One vector is turned by the same rotation once a step. Each row is the vector after some number of steps, and that number follows the row.
The counts run from 0 to 185.
+0.88  -2.39  -0.87  -2.46  +1.73  +0.73  -0.35  -3.14  +1.16  +0.57  +1.36  +0.75  -0.56  +0.25  +1.17  +0.66  +1.07  +1.39  +0.67  -1.51  +2.47  +0.02  -0.42  -0.27  -2.37  +2.31  -0.89  +0.14  -0.76  -0.55  +2.28  +1.00  +4.24  -5.15  -1.57  -0.60  +2.33 => 36
+0.04  -2.04  +1.63  +0.26  -0.62  +0.50  -2.36  +0.49  -2.16  -2.19  +1.96  +0.81  +2.11  -1.93  +0.74  -0.75  +0.51  -1.44  +1.73  -1.72  +2.00  -2.20  -0.05  -1.91  +0.16  +0.65  -3.84  -0.06  +0.71  -2.01  +3.41  +1.04  +1.89  -4.22  +0.98  -0.08  +2.55 => 15
+0.30  -2.25  -3.01  +0.25  +4.66  -0.60  +0.06  +0.08  -2.75  -0.33  +2.81  +0.74  +0.32  -1.85  -1.50  +0.01  +1.90  -0.76  +1.99  +0.16  +2.61  -1.53  -1.25  -1.01  +1.65  -1.04  -1.15  -1.26  -0.92  -0.45  +2.91  +0.36  +0.61  -3.62  +0.94  -2.31  +2.88 => 86
+1.21  -1.58  +0.28  -0.65  +1.11  +1.87  -1.21  -0.51  -1.63  +0.38  +2.42  -1.48  -0.58  -0.84  -1.17  -0.91  -0.71  -2.58  -2.62  -1.05  +2.79  -4.05  +0.67  -2.31  +1.43  +2.93  -2.17  +1.75  -2.19  -0.89  +2.23  -0.48  +3.90  -3.33  -0.65  -0.85  +1.55 => 69
+1.31  -3.88  -0.63  +1.62  +2.71  -0.50  +0.26  -1.61  -2.22  +0.03  +1.80  -2.43  -1.36  -2.21  +0.79  +0.97  +1.12  +0.31  +0.08  -1.11  -0.73  -1.76  +1.62  -3.10  -2.41  +2.07  +0.57  +0.81  -0.48  +0.52  +2.04  +0.28  +3.84  -2.80  -1.37  -2.58  +0.55 => 38
+2.78  -2.78  -1.66  +0.97  +0.35  +2.78  +1.09  +3.26  -0.27  +0.45  +1.85  -1.92  -0.84  +0.88  +0.29  +1.55  +2.92  -2.79  -0.94  -1.58  +4.83  -1.27  +0.64  -2.05  +0.23  -1.18  -2.10  +0.07  +0.99  -1.11  +1.67  -1.63  +2.35  -1.65  +0.15  -0.14  -1.34 => 64
+1.77  -1.90  -0.70  +2.18  -1.88  +2.55  +0.45  +2.69  -1.27  +0.61  +1.53  -2.09  -1.61  +1.65  +0.36  +1.41  +3.81  -1.55  +1.21  -0.36  +3.25  -0.77  +0.01  -1.93  -0.94  -1.84  -0.88  +0.96  +1.32  -0.95  +1.98  -1.07  +1.84  -4.19  -0.42  -0.72  -0.21 => 12
+0.82  -3.16  -2.57  +1.68  +0.84  +1.45  +1.03  +1.30  -1.73  +2.30  +0.30  -2.05  -1.71  -0.24  +1.08  +2.57  +5.07  +0.86  +3.07  +1.27  +1.85  +0.34  -0.25  -1.56  -2.57  -1.46  +1.12  -0.39  +0.55  -0.07  +1.55  +0.48  +1.68  -3.31  -0.91  -2.62  -0.07 => 156
+0.83  -0.85  -1.47  -1.57  +2.90  +1.41  -0.18  +0.08  +0.67  +0.86  +2.50  +1.28  +0.23  +1.86  -0.86  -0.28  +1.62  -1.05  +0.87  -1.98  +4.73  -0.58  -1.33  +0.31  +1.33  +0.21  -2.11  -0.27  -1.20  -1.96  +2.84  -0.23  +1.51  -4.79  +0.45  +0.48  +2.17 => 133
+1.45  -3.55  -1.29  -1.35  +1.47  +2.31  -0.36  +0.31  -1.28  -0.88  +1.90  -1.31  -0.48  -1.41  +0.12  +0.63  +0.09  -1.68  -1.97  -2.00  +3.62  -2.94  +1.07  -2.42  -0.80  +2.29  -2.56  +0.64  -0.21  -0.61  +1.97  -0.13  +4.26  -0.12  +0.38  -0.39  -0.43 => 115
+2.47  -3.90  -0.83  +2.04  +1.55  +0.61  +0.74  -0.26  -0.55  +0.85  +2.86  -0.83  -1.41  +1.08  -1.16  +1.77  +3.77  -1.23  +0.96  -0.40  +3.63  -1.05  -1.34  -2.79  -0.49  -2.68  -1.65  -0.25  +0.31  +0.11  +1.01  -1.48  +1.35  -4.32  -0.73  -2.31  +0.40 => 19
+0.41  -4.74  +1.18  +0.85  +2.27  -0.68  +0.10  -0.42  -1.70  -1.11  +0.94  -0.79  +1.56  -2.77  +2.63  +0.70  +2.68  +0.77  +2.43  -1.35  +0.55  -0.42  +1.48  -2.88  -2.19  -0.77  -1.99  -0.74  +2.03  +0.08  +2.09  +2.06  +1.85  -2.77  -0.78  -1.67  +0.85 => 98
+0.50  -2.88  -1.19  +1.22  +1.47  +0.54  +1.21  -1.44  -1.44  +2.12  +0.01  -1.45  -1.02  -0.85  -0.60  +2.62  +4.80  +1.98  +1.74  +0.10  +1.47  +0.58  +1.61  -1.87  -2.15  -0.18  -0.65  +1.06  +0.57  +0.24  +1.63  +2.72  +2.36  -3.56  -0.77  -2.59  -0.13 => 104
+0.16  -1.06  -3.93  -1.70  +1.75  +2.42  -0.13  +2.19  -2.54  -1.12  +1.30  +0.43  +0.43  -0.61  +2.42  +0.86  +1.41  +1.05  +2.25  -0.35  +3.25  -0.53  -2.66  +0.37  -1.44  +1.81  +0.28  -1.67  -0.21  -1.83  +3.61  -0.21  +2.39  -2.32  +0.35  -0.56  +1.90 => 94
+2.49  -3.89  -0.75  -0.21  +1.55  +1.40  -0.36  +0.37  -1.49  -1.73  +2.78  -1.17  -0.06  -1.93  +2.25  +0.61  -0.49  -0.38  -0.09  -1.55  +0.02  -2.49  -0.27  -3.22  -1.70  +2.14  +0.32  -0.24  +1.47  +0.34  +2.40  -2.16  +4.19  -2.19  -0.96  -1.28  +0.06 => 31
-0.43  -1.94  -3.15  -0.91  +2.80  +0.93  -0.40  +2.33  -4.72  -1.09  +1.38  +0.35  +0.75  -2.32  +1.01  -0.01  +1.73  +0.39  +3.65  +0.09  +0.86  -1.10  -1.18  -0.66  -0.96  +1.63  +0.29  -1.98  +0.09  -1.35  +3.86  +0.45  +0.85  -2.04  +1.35  -0.84  +2.09 => 93
-0.60  -2.72  +0.70  -1.34  -0.19  +1.31  -1.63  -1.28  -1.34  -1.97  -0.05  +0.66  +1.32  -0.96  +1.21  -0.44  +1.32  +0.02  +1.33  -2.45  +2.31  -0.14  +2.11  -0.70  -0.91  +2.34  -4.61  -0.11  +1.41  -2.12  +2.96  +3.66  +3.03  -2.33  +0.88  +0.55  +0.54 => 113
+0.93  -0.68  -0.34  +0.07  +0.40  -0.13  -1.90  -1.36  -2.80  -0.40  +2.21  -0.79  +0.19  -0.97  -0.28  -0.61  -1.06  -0.45  +0.38  -0.45  +1.02  -2.67  -1.06  -1.91  -0.44  +2.98  +0.05  +1.74  -1.78  -1.00  +2.98  -0.15  +4.58  -5.00  -0.86  -0.94  +3.06 => 23
-1.09  -3.28  +0.36  +1.41  +1.16  -0.36  +0.29  -2.01  -2.51  +1.14  -0.17  -1.71  -0.07  -1.77  -0.63  +1.24  +4.15  +1.24  +2.57  -0.63  -0.05  +1.31  +2.59  -1.71  -1.73  +0.70  -1.91  +1.09  +0.84  -0.67  +2.43  +5.23  +1.68  -3.45  +0.30  -2.25  +1.44 => 105
-0.40  -0.90  -0.07  -0.55  -0.25  +1.27  -0.65  -2.48  -0.98  +1.45  +0.68  -0.57  -0.05  +0.50  -1.61  -0.78  +1.52  +0.01  +0.47  -1.56  +2.45  -0.30  +1.92  +0.17  +0.44  +2.98  -3.20  +2.10  -1.44  -1.80  +2.99  +2.98  +2.94  -4.88  +0.20  +1.09  +2.66 => 120
+0.79  -2.78  +0.22  +2.91  +0.72  -0.55  -0.10  +0.95  -3.84  -0.39  +1.27  -2.16  -0.20  -2.92  +1.78  +0.87  +1.94  +0.29  +2.92  -0.43  -1.23  -1.18  +1.21  -3.52  -1.83  +0.19  +0.77  +0.56  +0.66  +0.39  +2.64  +0.84  +1.54  -3.26  -0.76  -2.42  +1.39 => 91
+0.57  -0.60  -2.75  -0.17  +2.54  +1.43  +0.29  +0.06  -2.72  +1.57  +2.91  +0.49  -0.88  +0.58  -2.85  -0.19  +1.06  -0.69  +0.52  -0.88  +3.26  -0.96  -0.49  +0.11  +2.14  +1.71  -2.39  -0.01  -1.87  -1.96  +3.45  +0.80  +2.09  -3.04  +1.61  +0.88  +2.01 => 185
+1.05  -2.80  +1.20  +3.09  +0.78  -0.36  -0.02  -1.12  -1.40  +1.43  +2.19  -3.29  -0.57  -0.99  -0.02  +0.32  +2.16  -1.74  +0.07  -2.03  +0.03  -2.03  +1.76  -3.11  +0.35  +0.09  -0.71  +2.05  -0.26  +0.85  +1.39  -0.67  +2.12  -5.74  -1.98  -1.61  +1.70 => 136
+1.08  -2.84  +0.17  -2.18  +0.57  +2.37  -1.54  -0.74  -1.23  -1.30  +1.16  +0.05  +0.69  -1.27  +0.89  -0.29  +0.05  -0.85  -0.86  -2.56  +2.68  -1.89  +1.95  -1.75  -0.62  +3.46  -3.55  +0.50  +0.49  -1.87  +2.76  +1.83  +4.90  -1.41  +0.21  +0.44  +0.69 => 114
-0.13  -3.19  -2.07  -1.82  +3.95  +1.02  -0.22  -1.14  -2.31  -1.50  +1.16  +1.69  +1.34  -3.28  +0.18  -0.17  +0.76  +0.40  +0.79  -0.23  +2.21  -1.56  -0.21  -0.98  -0.47  +2.36  -2.66  -1.02  -1.01  -1.04  +2.86  +2.28  +2.86  -1.68  +1.16  -1.43  +1.90 => 100
+0.07  -3.20  +0.45  +0.35  -0.82  +1.12  -0.23  -0.12  -0.93  -0.36  -0.02  -0.07  +1.09  -0.45  +1.47  +0.46  +3.64  +0.43  +2.97  -2.19  +2.39  +1.59  +2.22  -1.09  -0.28  -0.07  -4.09  -0.75  +2.50  -2.40  +3.02  +3.26  +1.29  -2.78  +1.59  -0.05  +0.51 => 112
+0.02  -2.39  +1.20  +2.48  -0.63  +0.53  -0.02  -1.04  -1.24  +2.51  +0.89  -2.39  -1.09  +0.25  -0.43  +1.32  +4.57  -1.68  +0.09  -0.25  +1.93  -0.54  +2.63  -2.28  +0.09  -0.39  -1.67  +2.58  -0.15  +0.38  +1.42  +1.70  +1.58  -5.03  -0.99  -1.72  +1.20 => 6
-0.07  -1.86  +0.07  +0.64  +0.65  +0.72  +0.69  -2.33  -0.26  +1.94  +0.87  +0.64  -0.38  +1.24  -2.66  +0.17  +3.63  +0.22  +1.39  -1.53  +3.94  +0.87  +1.78  +0.13  +0.91  +0.63  -3.94  +0.33  +0.03  -1.79  +2.93  +4.11  +1.34  -3.95  +1.20  +0.32  +1.88 => 119
+1.46  -1.82  -2.81  -1.87  +0.90  +3.55  -0.22  +1.64  -0.55  -0.59  +0.96  +0.49  -0.62  +0.49  +2.24  +1.14  +2.39  +1.11  +1.60  -0.44  +3.82  -0.26  -1.72  -0.43  -3.04  +1.38  +0.17  -1.38  +0.49  -2.04  +2.70  -0.83  +3.69  -3.22  -0.41  -0.56  +1.04 => 95
-0.05  -2.68  -0.57  +0.11  +2.93  +0.23  -1.45  +1.55  -3.23  -2.42  +2.04  +1.02  +2.62  -3.12  +2.00  -0.81  +0.69  -1.39  +2.61  -1.67  +1.03  -1.25  +0.22  -1.31  +0.12  +0.41  -1.07  -1.15  +1.11  -0.98  +3.43  +0.54  +1.09  -3.44  +0.81  -0.45  +2.63 => 145
+0.45  -1.48  -4.03  -1.16  +0.37  +3.55  -0.22  +1.53  -3.73  +0.02  +0.86  -2.18  -1.89  -1.50  +0.30  +0.89  +0.68  +0.13  -0.28  -0.46  +2.21  -2.07  +0.18  -1.01  -1.54  +4.77  -0.56  +0.60  -1.57  -1.43  +3.28  +0.60  +4.40  +0.01  +0.76  -0.07  +0.32 => 108
-1.31  -2.05  -0.11  -0.16  -0.18  +1.29  -1.08  +0.11  -2.84  -1.06  -0.68  +0.28  +1.29  -1.82  +1.96  +0.56  +3.65  +1.48  +3.89  -0.36  +1.55  +0.55  +0.22  -0.80  -1.75  +0.95  -1.30  -0.41  +1.03  -1.76  +3.76  +3.69  +1.68  -4.41  +0.55  -0.87  +1.80 => 158
